(in the rows, 128 means zero)
name the system of each run
ponok, path 1 (9 x 26)
[[141 109 145 132 141 120 108 140 148 181  65 140  90 111 193 160 173 123
  127  92 161 118 117 145 143  82]
 [136  99 141 133  81 135 137 184 118 121 139 159 182 127 142 132  97 133
  145 126 184 104 170 135 203 108]
 [160  98  97 168 169  76 187 124 115 118 146 121 118 124  97 119 108 151
  110 161 152  59 138 116 129 169]
 [179 155  97 154  95 110 116 120 125 181 111 137  72 103  71 115 107 121
  142 134 103 125  75 135 122  94]
 [122 163 133 125  89 169 112 139 108  88 169 126 175 161  63 123  86 116
  148 150  95 167 123 121 129 140]
 [ 99 146 124 133 197 144 141  75 132 109 125  85 120 160 124 132 144 122
  105 132 103 144 115 112  47 176]
 [ 94 153 147  97 112 176  91 111 157 178  86 123 107 111 170 142 166 104
  117  88 122 165  98 131 113  76]
 [ 85 125 175  88 113 162 142 158 139  84 136 145 197 136 177 138 142 130
  106 125 162 136 168 124 183 131]
 [136 103 136 137 189  66 166 127 149 136  96 134 123 121 178 111 153 159
   96 130 161  70 143 126 126 156]]
mam, path 2 (9 x 26)
[[151 145 172 148 141 124  94 158  89 132 134 124 160 107  71 139  76 137
  122 120 192  92  74 134 147 118]
 [122 120 161 118 163 111 136 170 122  79 159 122 193 164 126 139 115 150
   96 154 144  89 165 119 146 187]
 [165 118 119 131 163  82 147 153 158 138  81 128 100 163 187  92 135 145
  130 124 157  93 178 140  96 161]
 [149 158  96  88  72 178 156 156 169 153 122 123  74 126 140  92 109  98
  102 126 165 127 168 126 122 113]
 [ 77 122  94 112  99 154 206  70 153 111 152 137 115  93 138 114 164 116
   97 147  94 152 143 104 152 117]
 [113 132 143 141 121  85 129  74 121 151 104 158 115  57 142  95 153 150
  148 102 120 148  70 137 141  80]
 [126 145 172 120  76 133  75 158  97 115 153 156 181 106  97 125  97 137
  155 117 133 151 103 141 179  94]
 [105  87 134 165 145 112 118 133 102  88 146 137 214 177 136 142 115 150
  181 134 112 133 162 128 137 158]
 [151  99 105 179 158 118 105 147 132 185  87 113 139 170 146 132  96 131
  165 102 172  83 140 133  88 131]]
poza, path 3 (9 x 26)
[[159 121 117 133  91 122  81 155 134 209 102 135  97  97 136 124 105 124
  148  91 166 100 112 140 133  77]
 [114 140 136  98  59 130 156 154 158 112 129 177 161 121 145 113 150 130
  116 155  92 147 152 125 211 106]
 [ 95  73  93 179 135  99 115  79 107 132 142 136 169 142 137 136 134 145
  196 120  74 147 139 125 113 132]
 [163 191 132 118 111  98  85 123 129 154 118 131  98 112  84  64 100 138
  142 120  95 144  78 140  81 125]
 [ 93 174 172  85 130 159 151 121 123  43 160 129 169 140 118 110 135 128
   96 147 116 173 137 121 134 159]
 [102  88 128 140 181 142  88  98  89 132 160  82 138 123 136 154 113 130
  146  84 171 120 136 124  63 149]
 [151 167 148  82  94 155  98 167 141 174 128 119  92  85 110 117 102 115
   83 107 185 102 104 130 136  96]
 [ 82  98 134 116  92 172 169 145 141 104 142 148 187 132 163 153 140 118
  116 137 153 130 174 116 201 112]
 [116  68  92 171 124  92  94 110 127 200 117 133 147 121 155 132 124 144
  181  94 120 102 132 128 115 103]]
tido, path 4 (9 x 26)
[[153 194 197  95 123 121 140 145 114  61 121 153 122 104 113  98 132 137
  105 138 154 160  99 148 160 127]
 [ 72 109 136 114 154 126 179  84 144  89 125 134 154 120 203  89 159 143
  122 113 144 145 169 123 115 147]
 [119 117 139 101 148 143  85 126 154 187  99 110  83 115 172 186 187 112
   92 100 117 123 113 125 114 102]
 [163 116 132 148  67 141 139 162 122 129 100 172 118 118 141 146 130 115
  167 126 158 146 140 150 207  70]
 [ 86  77  66 175 106 135 140  95 130 162 143 127 181 150 131 116 100 129
  182 122 106 123 155 110 114 125]
 [145 139 127 131 134 115  48 143 112 180 154 106 129 128  60 168 108 129
  118 132  79 106  75 118 103 132]
 [167 161 167 135 119 107 136 143  80  53 152 151 144 117  84  89  88 148
  155 139 158 147 118 149 149 141]
 [ 75 135 135 107 175 137 143  82 132  88 147 100 159 146 157  88 130 138
  119 115 125 147 153 115  57 181]
 [144 162 171  70 153 130  90 141 148 127 115 115  68 116 150 165 189 118
   70 127 101 146 113 134 117 130]]
Naz, path 5 (9 x 26)
[[136 156 126 129 145 100 199  99 134 127 129 134 105  74  95  77 114 144
   74 149 162  87  88 117 136 137]
 [114 172 154 108 132  68  87 124 144 158 115 141 164 105 127  46 110 169
  127 113 109 114  90 130 100 139]
 [145 149 148 138 117  85 103 136 123  84 114 163 157 170 130 104 145 148
  179 145  51 179 134 146 134 142]
 [133  78  90 190 140 128 137  90 106 116 109 128 117 165 156 149 139 122
  208 113 114 167 162 142 101 125]
 [ 85  97 106 138 110 204 116 128 147 173 108 112 150 158 159 190 139  92
  135 106 138 137 144 115 133  94]
 [113 131 154 124 126 190 176 136 120 100 135 128 137 108 112 184 136 102
   78 142 182 120 112 118 190 106]
 [133 130 166 105 158 113 132 133 102 117 157 113 128  67 120 105  97 148
   87 105 224  81 114 129 126 138]
 [156 154 160  72 123  75  58 188 135 137 159 128 137 121 118  96 110 159
  102 130 110  96 138 133 119 161]
 [196 131  99 143 124  66 136 141 123 103 135 142  78 156 102 112 138 142
  151 170  63 134 154 140 123 161]]
tido, path 6 (9 x 26)
[[ 70 108 156 137 200 136 133  93 118 139 132  99 178 111 135 164 139 136
   82 113 163  90  91 106 115 142]
 [147 108 176 112 150 157 111 166 100 100 148 118 118 114 130 216 152 115
   91 125 177 117 132 135 174 121]
 [137  77  96 136 100 170 174 120 107  82 163 120  97 130 147 151 126 105
  158 122 173 152 201 133 141 121]
 [125 121  65 101  83 173 111 127 154 178 162  96  85 139 117 133 118  95
  118 121  97 131 165 111  86 126]
 [186 160 108 104  64  92 112 170 144 156 143 152  90 111  89  83 103 136
  127 149  94 115 135 134 143 121]
 [140 149 114 149 130  71 155 120 139 133 106 143 154 134 127  26  84 161
  154 126 144 104 128 131  97 152]
 [119 166 163 131 199 103 104 141 154 150  77 112 168 171 136 118 131 145
   95 130 118  95  90 124  84 165]
 [160 143 180 156 181 110 162 139 116  74  82 147 125 147 130 175 168 134
  113 155 139 133  99 143 170 133]
 [ 82 104 117 164 153 181 210  66 119  94 115 122 132 125 144 160 154 106
  122 131 159 150 127 117 143 116]]
gifo, path 7 (9 x 26)
[[141 186 173 131 128 130 134 123 134  83  74 160 125 153 130 129 166 123
  140 146  85 193  89 147 149 112]
 [104 161 137 150 160 197 175  92 134 120  79 106 125 145 137 122 118 100
  119 111 194 147 100 127  93 117]
 [ 81  72 134 154 178 139 114  85 101 147 144 105 150 106 136 210 159 128
  115 110 133 112 101 112 131 118]
 [142 118 175 102 101 133 111 155  90  95 172 143 125  66 111 168 131 132
  108 123 173 129 119 138 198  99]
 [132 115  96 110  84 151 125 134 110 132 185 110 116 100 115  81  68 126
  147 102 186 120 174 127 101 131]
 [133  90  77 136  96  87  87 109 122 155 171 131 113 126 114 128 136 138
  171 131  38 140 151 122 110 133]
 [173 182 128 130  83 109 154 132 141 104 102 168  89 130  99  91 138 124
  138 163  75 170 110 144 156 111]
 [110 169 104 159 153 145 195  74 151 130  79 120 124 147 123  62 110 122
  130 131 143 136 102 119  75 137]
 [ 75 114 156 151 194 107 122  72 121 131 109 125 169 122 143 164 174 145
  116 125  88 134  75 117 116 134]]
mam, path 8 (9 x 26)
[[141  85 120 115 166  90 136 131 123 153 163 104  95  82 135 147 136 145
   78 122 173  56 145 116 124 150]
 [182 133 119  88 104  76 141 158 132 122 169 135  69  81 110  91 120 146
   91 149 136  91 154 130 141 147]
 [138 165 108  96  87  93 165 121 148  95 152 147 115 122 116  35 115 146
  124 156  89 144 159 124 119 157]
 [108 171 108 135  88 113 154 107 171 149  81 161 153 147 139  44 123 136
  154 135  80 156 117 128 123 115]
 [101 158 136 164  92 176 158 118 143 137  71 160 176 147 129 115 117 110
  158 126 137 163  94 130 164  78]
 [ 71 106 162 157 146 173 143 103 106 110 112 131 199 125 151 165 130 122
  142 102 182 140 108 126 161 100]
 [113  68 162 137 161 119  90 144 105 149 132 122 164 104 168 185 138 141
  130  88 190  88 132 131 154 113]
 [173  71 121 121 124 107 101 175  96 128 179 119 106 108 131 167 113 136
  131 117 176  81 183 135 150 139]
 [153  94  75 115 120  95 141 132 123 125 193 108  94 117 111  98 104 139
  123 140 126  91 189 116  97 173]]
gifo, path 9 (9 x 26)
[[182 118 140 146 161 130 129 182 116  83 123 119 124 198 121 183 132 121
  129 159 131 117 172 138 137 169]
 [192 138 130 131 161 115 100 175 136 171  95 106  71 145 126 151 117 122
  105 122 172  79 122 138  97 139]
 [127 128 108  99 141 122 134 156 165 170 150 104 123 137 108 151 133 127
   47 161 104  61 137  99 129 162]
 [162 107 136 106 148  66 164 162 147 102 129 143 110 125 170 112 156 154
   93 149 143  86 185 130 158 165]
 [136 152 148  89 125  91  93 177 175 178  92 137 143 135 180  67 119 152
  113 107 149  90 147 134 113 139]
 [ 96 135 125 106 117 142 119 169 178 138 114 133 192 200 164 124 136 128
  110 149  81 121 177 115 134 158]
 [172 116 143 159 147 119 136 177 142 114  62 146 133 198 176 158 151 125
  156 136 144 128 166 150 152 133]
 [147 147 137 150 146 151 104 180 151 190  69 118 149 172 124 159 102 114
  111 123 167  78 101 127 127 119]
 [131 104 124 145 167 136 144 165 129 124 149 106 168 171  99 189 117 127
   84 165 133  67 144 106 148 169]]
poza, path 10 (9 x 26)
[[ 98 153 139 147 182 167 149 133 156 152  82 103 177 181 132 141 114 117
   88 133 159  92 104 109  98 151]
 [126 138 169 123 175 143 103 162 161 165  55 121 142 163 183 164 157 120
  101 107 160 104 116 132 122 122]
 [144 111 164 123 134 134  95 161 141 144  85 145 110 139 175 206 192 113
  120 120 119 140 128 142 175  95]
 [173  92 117 149  96 119 114 137 115 119 116 153  74 132 153 178 174 115
  180 125  99 171 158 152 166  90]
 [172 112  89 128  84  87 148 106 118 102 152 151  51  99 127 104 151 134
  166 140  83 166 161 142 138 118]
 [137 134  94 143 118 101 191  71 107  81 172 134  89  92  80  86 123 140
  132 159  94 149 127 121 119 145]
 [131 150 116 158 167 113 186  86 104  89 149 112 132 121  77  73  84 144
  122 144 158 110 109 119  85 168]
 [126 157 153 121 186 122 149 143 130 121 131 102 158 138 103 101  89 143
   71 140 181  69 109 114  97 178]
 [117 129 152 130 176 161 123 168 143 151 110 102 173 166 127 183 119 118
   74 135 167  70 120 112 131 147]]
nav, path 11 (9 x 26)
[[101 126 119 124  87 171 139 147 184 177  70 149 147 155 186 146 158 104
  124 120 122 136 150 124 166  86]
 [182 118 123 167  89 112 178 147 111  81 109 172 104 133 128 122 129 128
  177 151 142 153 153 153 192 104]
 [111 117 113 129 100  57 136 111 128 137 152 158 171  92 128  49 105 170
  151 129 109 107 131 121 141 137]
 [137  96  87 124  91 113  80 140 130 196 174 119 112 109  86 175 130 124
  114 140  67  96 122 110 144 114]
 [173 131 142 147 170 113 111 109  65  85 169 104  80 104  63 161 118 132
  133 132 139 134  93 138  99 147]
 [ 83 161 162  94 177 140  91 107 133 143 134  89 156 118 136  93 109 139
   95  93 158 115 100 116  53 155]
 [119 130 125 115 135 208 126 149 157 154 100  99 106 167 154 192 148  84
   93 118 154 129 145 120 117 116]
 [154 145 157 146 156 136 198 124 124  53  79 145 106 150 165 111 147 124
  142 134 184 158 149 151 142 133]
 [ 95 144 128 108  97 102 150 141 178 142  94 163 186 146 183  52 132 150
  129 132 110 124 158 123 148 133]]
ponok, path 12 (9 x 26)
[[141 155 151 120 194 116 129 106 120  86 108 100  97 149 155  87 129 138
  133 104 162 144 139 141  42 172]
 [104 113 109  84  87 150  60 136 157 208 137 112 112 105 160 136 139 116
  122  86 114 124 145 122 108  97]
 [133 114 137 102  99 156 177 154 134  63 152 145 120 133 151 158 159 114
  107 157 135 150 189 129 193 131]
 [133 126 115 146 153  69 182  95 143 120  95 143 116 115 168  42 126 158
  145 118 158 113 142 133  97 147]
 [119 100 108 124  78  89  78 126 128 191 160 148 138  81 106 140 135 142
  136 125  65 113 107 121 163  94]
 [171 128 158 150 136 119 141 139  80  37 150 143 121 150  94 165 139 130
  155 160 109 168 136 145 162 143]
 [134 126 117 157 170 110 104  92 107 136 114 103 120 142 137  84  97 141
  178  87 157 134 123 138  37 148]
 [102  97 108 100  90 176  79 122 121 174 180 104 110  92 113 191 136 101
  112 107 113 132 126 111 134  94]
 [143 152 158 103 131 165 190 127 117  38 138 129  93 120 141 123 144 114
  106 140 181 165 158 138 145 138]]
Naz, path 13 (9 x 26)
[[167  90  93 143 161  72 177 133 119 101 160 119 100 130 121 117 125 150
  115 158 135  79 177 122 120 182]
 [141 117  84 139 113  87 108 144 171 227  95 132 114 131 135 113 126 136
  120 129  94  75 121 120 119 116]
 [135 183 116 159  97 145 177 132 155 127  84 158 153 170  86 103 112 116
  128 174  86 143  95 122 157 117]
 [ 94 129 138 186 194 114 166  64 105 104  98 124 169 135 123 111 123 144
  149 122 145 134  80 125  99 141]
 [105 135 188 121 148 135  53 148 130 149  82 134 176 147 183 146 147 134
  151  81 139 147 109 144 121 106]
 [160 126 160 127 123 160 141 174 112  52 126 138 134 175 149 159 135 115
  147 139 160 160 183 148 162 140]
 [134  59  97 145 165 123 155 129 119 133 154  99 114 127 155 160 125 129
  117 118 185  75 185 119 115 154]
 [140 127 116 103  99 132 110 183 171 206 119 131 126 122 128 153 127 121
   75 137 129  65 128 114 167 111]
 [167 173 124 148 120 114 197 139 131 102 123 146 123 127  62  91  95 132
   98 178 138 102 102 123 161 142]]
nav, path 14 (9 x 26)
[[112 109  89 133 159 129 145  68 135 135 125 101  78 126 170  96 139 126
  149  98 135 146 156 126  44 145]
 [150 184 128  81 110 139 133 131 178 157  86 129  50 120 149 102 164 110
   87 129 107 148 119 132 109 113]
 [139 180 124 109  88 174 189 141 137  70 145 135 124 147  90  90  99 110
  108 167 137 154 147 124 148 141]
 [ 62 111 132 122 131 128 195  89 141 105 156 143 183  94 135 122 149 142
   83 150 121 113 126  99 177 133]
 [126 106 172 100 119 106  77 171 124 122 147 148 162 121 145 194 170 140
  108 137  89 125 135 131 194 122]
 [133 101 138 155 135 119  81 124  73  76 162 127 162 158 119 148 118 139
  203 115 103 173 150 144 112 143]
 [ 88 113 117 140 135 122  90  66 123 174 113 123 123  99 158 111 143 132
  167  77 107 159  95 131  75  98]
 [168 161 129 103  80 164  88 150 131 167 112 126  58 103 122 128 119 100
  134  99 156 151 113 145 120  80]
 [144 140 108 119 109 156 189 117 112  88 160 118  93 100 113  73  82 122
  126 123 209 127 162 131 113 137]]

runs to name
path 15 (2 x 26)
[[153 123 141 125  93  87 146 181 137 138 119 166 165 110 144  78  92 155
  131 129 184  81 150 137 184 120]
 [127  87 108 172 186  96 126 131 131 153 106 109 162 174 154 127 109 147
  150 117 151  78 155 124  82 168]]
	tido
path 16 (2 x 26)
[[182 150 171 150 108  99  89 161  95 100 104 166 129 136 108 143 130 137
  176 132 115 164  99 161 171 102]
 [ 98 117 108 155 101 126 113 102 105 144 155 130 189 117 106  71  64 145
  185 101 144 129 123 124  99 122]]
	nav
path 17 (2 x 26)
[[ 77 127 105 125  93 159 113 151 178 184 112 134 201 179 145 132 125 120
  121 138  76 117 145 106 143 122]
 [165  98 118 194 125 131 162 115  96 106 108 151 102 132 104 196 151 112
  162 150 119 150 108 140 184  90]]
	nav
path 18 (2 x 26)
[[125 127 132 174 148 164 150 164 137 139  91 128 190 190 106 187 113 113
  113 158 138  93 114 116 165 129]
 [168 101 151 173 190 112 133 163  92 108 124 114 146 152 108 179 104 137
  124 135 191  74 125 135 136 155]]
	gifo
path 19 (2 x 26)
[[127 133  93 152 170 115 151  78 150 176  99 108  74 122 110 149 162 121
   93 142  87 107  81 110  89 131]
 [120 175 159 119  69 175 108 141 133 129  95 159 149 129 123 126 126 107
  149 119 121 184  95 142 169  72]]
	ponok
path 20 (2 x 26)
[[ 97 125 192 140 206  97 111 102 114 124  94 128 165 112 163 151 166 154
  110 104 145 120  78 133 123 129]
 [ 91 148 197  71 129 180  92 154 120 102 149 117 171 110 143 152 129 120
   89 104 178 139 123 127 149 121]]
	gifo
path 21 (2 x 26)
[[137  77 157 130 126 110  71 129  84 134 155 134 115  72 140 196 156 135
  149  94 146 133 118 141 166  89]
 [179 116 111 130  47 127 112 164 104 124 160 155 104 108  97 128  99 123
  171 130 136 143 155 146 178  95]]
	poza
path 22 (2 x 26)
[[101 173 141  49  94 123 125 144 168 117 157 130 148 120 144  50 121 143
   86 134 108 131 162 117 116 159]
 [ 44 106 127 139 154 167 118  70 112 138 160 101 186 118 113 167 134 123
  116 117 110 136  96  99 110 128]]
	poza
path 23 (2 x 26)
[[109  78 154 151 145 138 143 102  99 113 112 141 131  91 182 172 164 129
  150  91 190 142 128 142 168  86]
 [ 90  82 115 133 105 197  95 130 122 157 139 110 151 142 154 195 134  99
  151  96 144 146 154 122 137  94]]
	tido
path 24 (2 x 26)
[[163 155 149  94 113  89  81 151 128 107 120 139 110 138 166  52 116 150
  172  98 136 157 166 156  86 146]
 [ 97 130 146  69 121 127 102 107 117 107 204 114 121  80 103 150 160 133
   76 140  72 144 120 109 132 143]]
	poza
path 25 (2 x 26)
[[113 127 127  89 144 130  79 100 132 143 132  99  89 116 180  97 141 129
  145  75 135 158 150 136  44 136]
 [106 157 161  79 108 161 125 102 122 124 152 125  91  47 113 138 150 116
   77 114 146 150  82 123 149  90]]
	poza
path 26 (2 x 26)
[[115 155 120 142 164 132 156  73 124 156 131 105 101  86  73 124 123 124
   80 136 129 105  50 107  96 125]
 [135 180 190 101 148  99 125 143 126 105 125 145 142  99  93 134 144 146
   68 156 114 116  67 128 168 134]]
	mam
path 27 (2 x 26)
[[125 106 152 168 134 163 110 127  71 123 146 122 159 101  89 177  92 120
  152 104 194 121  89 134 154  93]
 [142 141 153 123 173 151 132 136  94 110 160  90 119 104  84 144  87 126
   87 121 212  89 105 123 105 151]]
	ponok
path 28 (2 x 26)
[[ 95 108 151  93 109 124 137 163 160 105 131 153 181 151 190 140 166 138
  109 143 105 132 189 123 184 140]
 [159  65 104 172 106  94 184 137 110 117 134 157 122 102 140 137 127 140
  156 138 170  98 164 134 195 108]]
	Naz
path 29 (2 x 26)
[[ 83 152  94 104 106 181 157  90 170 151 113 111 114 138 163  68 123 107
  124 105 135 155 152 115  70 125]
 [142 148 118 105  93 161 192 126 163 124 106 147  63 104 143 138 168  99
   82 151 135 143 135 128 177  95]]
	nav
path 30 (2 x 26)
[[142  75 108 124 115 106 114 178 135 118 149 134 150 176 167 150 134 139
  151 139 108 112 217 128 146 159]
 [161  74  64 184 130 105 189  98 128 137 107 136  70 133 148 139 149 122
  166 136 129 122 163 132 129 120]]
	ponok
